Each path below is one point turned by a fixed rotation once a step. After each direction that follows a path, write how fast that rotation turns it, in degrees per step (0 if it stays still).
Each turn is a multiple of 5 degrees from 10 to 175, or 0.
Each row of a path follows its step; steps can be skipped.
Path 1:
step 4: [ 1.68  0.18 -3.20  1.62 -0.41  1.14  0.42  2.45 -3.17  1.79 -2.76  1.67
  1.49 -3.55  0.02 -4.20  0.62 -3.18  0.71  1.59 -0.10  2.52 -0.85 -2.02
  1.88  3.83  2.52  2.37  0.55  0.87  0.99  1.01 -3.34  0.20  0.34 -3.16
  1.38 -1.59 -1.47  1.91 -0.33  2.29 -3.73 -2.99 -0.46  1.39 -1.70 -0.43
  0.51 -0.53  4.35  0.44 -4.19 -2.39  0.18  1.46 -0.85 -1.87 -1.74  2.31
  3.25]
step 5: [-1.38 -1.37 -1.85 -2.34 -1.06  3.35 -1.07 -1.83 -3.17 -0.63  1.67 -1.91
  3.43 -1.46 -2.57 -5.22 -2.16  0.22 -1.66 -1.12  3.24  0.05  2.24 -0.17
 -0.78 -1.39  1.59 -1.88 -3.52  1.81 -3.42 -0.84  0.32  1.00  3.47  0.24
  3.24 -0.26  0.67 -1.41 -2.29  1.98 -1.38 -0.38 -2.46 -0.29  0.56  2.23
  0.72 -0.07  5.84  0.79 -1.35 -1.43  1.80 -1.82  0.96  1.06 -2.48  3.21
 -2.93]
step 8: [-1.61  0.90 -2.06  1.08  0.12  1.44 -0.62 -2.68 -1.90  3.93 -1.94  2.58
  1.12 -2.32 -3.68 -0.03 -3.05 -2.54 -1.58  0.86 -1.81  1.82  0.03 -5.50
 -2.05  2.29  1.26  1.32  2.44  0.56 -1.12  2.01 -2.58  1.20 -3.46 -1.01
  3.69  0.48 -1.82 -2.05 -1.59 -2.01  0.83 -2.72 -0.95  2.14  0.27  3.20
 -0.64  0.54  2.77 -0.32 -2.03 -0.30  0.07  1.93 -0.42  2.64 -3.07  2.51
  3.53]
step 9: [-0.96 -0.52 -0.54  1.75 -1.00  3.56 -1.63 -1.06 -0.02 -0.71 -2.70 -3.21
  1.28 -2.55 -1.88 -4.05 -1.27  3.06 -0.20 -0.90  2.51  6.50  2.32 -1.73
  0.83 -1.27  0.85 -0.33 -3.54 -1.63 -1.53 -2.85 -2.03  2.68 -0.95  2.05
  2.66 -2.18  2.57  1.27  2.62  0.46  0.44  1.26  1.41  1.27 -0.12  3.27
 -0.22  1.58  3.73 -0.26 -3.07 -2.67 -0.46 -1.33 -1.82 -1.52 -0.67  2.36
  1.07]
step 10: [ 3.75 -0.79 -1.65  1.37  0.33 -0.02 -1.16 -2.54 -2.58  0.20  1.67  3.63
  1.12 -3.65  0.25 -0.68  1.43  1.98 -0.32 -3.88 -3.24 -0.80  3.03 -1.26
  4.32  0.36  1.84 -0.85 -1.32  1.86 -0.89 -0.91  1.92  5.15  2.69 -0.56
  3.09  1.23 -0.45 -0.28 -1.44  1.57  0.35 -0.31 -0.90 -0.48  2.67  2.28
 -0.44 -0.04  2.75 -3.12 -5.47  2.93 -1.27  0.01 -0.94  0.30 -0.92  1.33
  3.02]
step 16: [-1.01  2.78 -3.79  1.11 -1.11  4.81 -1.13 -3.91 -3.39  1.29 -3.78 -0.26
  4.06 -1.65 -2.87 -0.54  0.08  0.05 -0.65  3.13 -1.33 -0.37  1.90 -2.23
 -1.25  1.36  3.30  1.33  1.22  3.32 -0.64  0.17 -0.37  0.31 -1.66 -1.23
  0.16  2.17  0.17  0.61 -2.86 -1.74 -0.84 -1.72 -4.43  2.24  2.45  3.00
 -0.91  1.41  1.90  0.71 -0.81  1.42 -1.82  2.10  1.31  1.42 -4.32  1.29
  1.12]
step 17: [-1.53 -0.17 -0.08  0.99  2.43  3.97  0.55  2.19  0.77  0.99 -3.94 -2.81
 -1.40 -1.44  0.74 -0.09 -3.91  1.01 -1.99 -1.12  0.69  4.94  0.18 -2.76
  0.66 -0.07  1.79 -1.47 -2.26  1.06 -1.54  0.64 -0.80  1.39  1.15  2.06
  3.71 -0.43  1.91 -1.03  4.23  1.32  0.37 -0.81 -2.98  0.53  0.61  1.62
 -1.60  1.78  4.00 -1.16 -4.66 -4.06 -1.21  0.00 -0.16 -0.92 -4.33  1.15
  1.23]
step 19: [ 1.81 -4.23 -1.14  0.25  2.32 -0.45 -2.86 -0.17 -3.23 -0.15  0.31 -1.57
 -2.48 -1.46 -3.04 -2.14 -0.17  3.32  1.86  0.56 -1.97  3.29  0.92 -6.37
 -0.41 -1.27  1.11 -0.90  3.52 -1.63  1.51 -0.82 -1.61  3.59  1.32 -1.12
  2.16 -3.66 -1.33  2.94  1.10 -2.56 -3.58 -0.18 -0.47  0.08  1.33  3.81
 -0.31  0.61  3.23  0.78 -2.24  1.63  0.16 -0.32 -1.65  0.48 -0.73  2.46
  0.36]
step 24: [-0.11  0.82 -2.09 -2.12 -1.44  0.81 -0.29  0.40 -6.16  0.29 -1.50 -3.47
  4.48 -1.86 -2.58 -4.58  1.12  0.07 -1.61  4.05 -0.29 -2.05  2.63 -2.95
 -0.48 -0.27  2.18  1.81 -0.71  0.77  0.30 -2.08  0.89  0.67 -0.08 -0.95
  1.43  0.40  2.68  0.01  0.02 -0.12  1.08 -3.13 -2.55  2.55  0.71  5.27
 -0.02  1.03  2.00  2.19 -0.05  0.93 -3.03 -2.61  0.34  1.41 -3.80  0.76
  0.49]
step 27: [-0.90 -2.92 -0.11  2.95  3.59  3.34 -1.36 -1.16  0.12  2.04  0.69 -0.05
 -3.11  0.21 -1.73 -3.03 -0.92  0.76  0.43 -1.16 -1.77  2.51  3.93 -5.20
 -1.31  0.16  2.46 -1.51  1.35  0.31  2.62  1.48 -1.86  2.28  0.88 -1.98
  2.42 -1.50 -2.40 -1.62 -1.08  0.25  0.27  2.22 -2.37 -0.90  3.77  3.09
 -0.62  3.37  4.34  0.19 -2.11  2.32  0.03  0.37 -0.08  2.20 -2.50  1.74
  1.26]
[-0.53  0.07 -0.59  0.10 -0.34  1.20 -0.48  0.74  0.39  0.55 -0.22 -0.12
 -0.96  0.00 -0.05  0.73  0.07 -0.21 -0.06 -0.03  0.32 -0.35  0.77  0.67
  0.00  0.33  0.59 -1.33 -0.30  1.28  0.76  0.10 -0.22 -0.02  0.57  0.37
 -0.43  0.36 -0.11  0.09 -0.11 -0.60  0.12  0.34 -1.13 -0.36  0.23 -0.54
 -1.02  0.40 -0.49 -0.75  0.10  0.33  0.89  0.00  0.01  0.36 -0.41 -0.58
 -0.19] => 70
[ 0.12  0.21 -0.18  0.40  0.37 -0.17 -0.70 -0.66  0.12 -0.75 -0.42 -0.46
 -0.69  0.47  0.67 -0.05  0.74 -0.58 -0.58 -1.35  0.75 -0.02  0.06  0.14
  0.53 -0.14 -0.19 -0.34  0.74 -0.42 -0.28 -0.31  0.24 -0.38  0.11  0.12
  0.17  0.21 -0.59  0.05 -0.37  0.17  0.60 -0.90 -0.32 -0.24  0.00  0.53
  0.59  0.10 -1.22  0.09 -0.68  0.28  0.44 -0.13 -1.09 -0.77 -0.95  0.93
 -0.70] => 90
[ 0.19 -0.20 -0.01  1.49  0.61  0.35  0.42  0.42  0.48  0.61  0.51  0.05
  0.48  0.21 -0.04 -0.44 -0.45 -0.23  0.21  0.61  0.66  0.69  0.56  0.23
 -0.27  0.48  0.28  0.21 -0.02 -0.48 -0.69  0.49 -0.66 -0.85 -0.52 -0.59
  0.79  0.42 -0.10  0.34  0.15  0.67  0.65 -0.33  0.63 -0.86  0.37 -0.36
  0.30  0.55  0.01 -0.54 -0.50 -0.76  1.40 -0.08 -0.67  0.68  0.23 -0.36
  0.06] => 80
[-0.82 -0.03 -0.13 -0.62 -0.16  0.32 -0.73 -0.69 -0.14  0.14 -0.88 -0.37
  0.02 -0.04  0.19 -0.71 -0.12 -0.50 -0.41  0.68 -0.70 -0.82  0.28 -0.69
  0.05 -0.08  0.21  0.59 -0.38 -0.47  0.59  1.56 -0.21  0.11 -0.55 -0.37
 -0.16 -0.19  0.61  0.28  0.04 -0.23  0.43 -0.47 -0.01  0.89  0.18 -1.14
  0.07 -0.54  0.42  0.36  0.26 -0.13  0.98  0.10 -1.19 -0.73 -0.38 -0.46
 -0.30] => 90
[ 0.29  0.01  0.37  0.14  0.35 -0.21 -0.48  0.41 -0.61  0.78 -0.02 -0.52
  0.01 -1.06  0.10  0.53 -0.47 -0.21  0.27  0.68 -0.74  0.03 -0.27  0.01
 -0.24  0.77  0.90  0.88  0.47 -0.53 -0.50 -0.49  0.51 -1.56  0.01  0.33
 -0.68  0.77 -0.11  0.03 -0.11 -0.63 -0.52  0.08 -0.53  0.25 -0.13  1.04
 -0.27 -0.44 -0.98  0.45  0.28 -0.30 -0.06 -0.02 -0.52 -0.19 -0.86 -0.80
  0.36] => 85
[-1.22  0.10  0.23  0.24  0.01  0.43  0.10 -0.68 -0.20 -1.26  0.22  0.19
 -0.95 -0.80 -0.01  0.28  0.15  0.04  1.13  0.81  0.51  0.82  1.10  0.20
 -0.61 -0.07  0.49  0.64 -0.57 -0.43 -0.55  0.13 -0.57  0.09  0.45  0.10
  0.05  0.46 -0.05  0.30  0.11  0.01  0.24  0.31 -0.38  0.16  0.04  0.20
  0.37 -0.48 -0.02  0.95  0.40  0.91  0.18  0.80  0.49  0.41  0.07  1.05
 -0.48] => 100
[-0.84  0.13 -0.54  0.09  0.32 -0.80  0.52 -0.85 -0.42  0.37 -0.04 -0.55
 -0.51  0.18  0.60  0.42  0.40  0.49 -0.66 -0.27 -0.39  1.22  0.07 -0.89
  0.05 -0.34  0.26 -0.13 -0.08  0.15 -0.59 -0.48 -0.20  0.91 -0.91  0.10
 -0.44  0.45 -0.14 -0.17  0.45 -0.60  0.17  1.48  1.01  0.22  0.86 -0.21
 -0.13  0.06 -0.26 -0.69 -0.29  0.16  0.12  0.06 -0.40  0.54 -0.86 -0.51
  0.45] => 40
[ 0.95  0.19 -0.01  0.71  0.07 -0.35 -1.06 -0.81  0.21  0.09 -0.36  0.29
 -0.27 -1.10 -0.33  0.72  0.46 -0.34  0.07  0.56 -0.43 -0.16 -0.25 -0.34
  0.17 -0.35 -0.35 -0.72 -0.89  0.21 -0.10 -0.10  0.13  0.00 -0.14  0.75
  0.02 -0.72  0.02  0.32  0.80 -0.76  1.18 -0.22  0.68 -1.04 -0.82  0.78
 -0.06 -0.80  0.49 -0.44  0.24  0.21  0.15  0.08 -0.69  0.46  0.82 -0.07
 -0.06] => 35
